The rows below fall into families. The same turns and mirrors carry the whole set onto itself and the rows of a family onto each other. For each named row, which other rows are in its family? Write them in the order they are listed.
These 18 rows form 3 families of 6 rows each.
Dotek: [-16.4  12.9   1.4 -23.2  -8.8   5.5  -5.6 -15.4  -4.0 -14.0 -12.0  13.5
   3.4   8.6   4.3  15.6 -23.7  11.3  -9.5 -25.6 -11.3  -8.5 -23.5  29.1
   4.9]
Bip: [-10.8 -11.1  25.4 -16.6   8.4 -17.9  -5.8  12.1  -7.1 -16.2 -14.3  12.6
   2.5   8.9   7.9  14.0 -28.4  -1.8  -6.1  -3.8 -28.4 -26.0 -11.5  27.6
   0.7]
Gug: [ -8.7   8.8  19.8 -17.8 -10.1   5.9  -4.7 -21.3  -9.6 -18.3  -0.7  16.1
  10.5  12.0   5.2  21.8 -19.1   6.1 -15.3 -16.8 -18.2 -13.4 -19.9  35.6
   1.0]
veger: [-18.1   3.3  19.5 -24.0   7.0  -6.2  -7.4  28.3  -3.8 -12.3  -1.4   8.3
   4.0  28.5  10.7   7.9 -21.0 -11.3  13.4 -15.8 -32.8 -31.7  -6.1   3.4
   1.3]
lakip: [-16.1   0.8  20.1 -17.6  -7.9 -19.5  11.1   4.6  -6.8 -38.2  15.0  20.5
  -7.0  51.3   0.0  19.3 -12.3 -15.5  -7.7 -14.2 -14.2  -6.4  -8.6  14.2
  11.0]
vemi: [-16.8  23.5   5.9 -27.5  -3.4   5.0  -9.4 -16.9 -14.3 -11.3  -2.3   5.9
   8.3  13.3  17.3   6.8 -14.0  -2.6  -2.4 -28.7 -16.2 -16.0 -24.3  16.2
  -0.4]
rolez: [-21.3  21.2   2.6 -32.3  -2.8   7.8 -18.0 -12.0 -17.3  -6.7   8.9  10.6
   2.7  17.8   2.4   8.7 -10.5  -7.4  -1.6 -28.5 -11.3 -19.1 -21.5  18.1
   3.1]
buso: [-16.4   5.3   6.2  -9.2  -4.4  -8.2  12.5   2.5   7.0 -35.6   7.0  22.1
 -10.3  53.5  -6.7  18.2 -19.6 -13.7  -2.2 -19.8 -12.2  -9.3 -14.8   1.9
  11.1]
gez: [-21.8 -11.7  14.2 -23.5  14.4  -8.3  -3.9  21.7 -15.2 -18.6   5.8  24.1
  -6.1  21.9   5.5  14.9 -13.4 -18.1  -1.3  -1.8 -24.6 -20.6  -2.3  18.3
  -2.3]
gok: [-13.2  -7.4  19.2 -24.1   6.1 -10.5  -8.4  23.3   0.7 -15.3 -20.2   8.5
  -0.1  14.2  -1.2  13.1 -34.0   8.4  -2.9 -17.0 -24.5 -27.0 -10.6  13.8
  -1.0]
lupuf: [ -7.7  18.1  13.0  -6.3 -16.5 -15.9   2.6  -6.8   5.7 -21.7   5.7  10.2
   0.3  48.4  -3.6   7.9 -20.1 -10.1   3.2 -22.3 -22.0 -23.2 -22.2  11.6
  27.0]
vuzig: [-23.0  11.6  -9.6 -27.0   2.1  13.7  -3.3 -11.6 -13.5 -18.6   5.8  24.3
  -6.9  20.2   1.1  14.0  -8.9  -6.8 -10.0 -23.0  -6.9  -6.4 -18.0  13.8
  -1.4]
borup: [ -3.6   0.1  30.0 -11.0 -15.5 -27.9   4.9  -3.6   0.2 -32.2  -1.3  11.3
   0.0  39.3  -6.5  17.3 -25.5   1.1 -14.7 -15.5 -18.9 -16.9 -17.0  25.3
  18.2]
Meduf: [-12.7   1.1  23.9 -20.4  13.0 -12.9 -13.9  19.4  -3.2 -12.1  -7.3   4.1
   1.6  24.0   1.2   7.1 -28.3 -10.9   6.1 -16.7 -27.4 -38.9 -14.7   1.7
  -1.5]
tibid: [ -8.1   5.5  16.1  -6.0 -16.5 -14.8   6.3  -0.5  15.2 -27.9  -7.6  12.9
  -1.7  42.4 -10.7  18.9 -33.2   5.2  -3.4 -22.1 -17.3 -15.8 -19.7  18.5
  20.9]
bazok: [-19.6  -7.2   7.0 -27.8  13.7  -0.7  -1.2  28.9  -8.1 -21.4  -3.7  20.4
  -7.8  25.8   2.4  10.8 -17.2  -7.9  -1.4 -13.5 -24.7 -22.1  -3.1  -1.0
  -6.5]
Bolis: [-17.8  17.8  14.5  -9.1  -8.3 -19.4   2.7  -6.6   6.0 -26.5   7.9   7.7
  -2.6  51.9   1.2  13.4 -23.5 -18.9   8.6 -25.2 -10.9 -14.3 -23.7   8.6
  17.7]
sot: [-21.5   7.5  11.3 -24.7   1.2  11.5  -4.0 -15.1 -16.8 -23.1  17.2  24.7
   0.5  24.0   3.6  24.6  -8.1 -13.2 -10.5 -16.2  -8.7  -6.0 -14.3  24.4
  -6.9]

The rest of the family of rolez: veger, vemi, lupuf, Meduf, Bolis
The rest of the family of Gug: Bip, lakip, gez, borup, sot

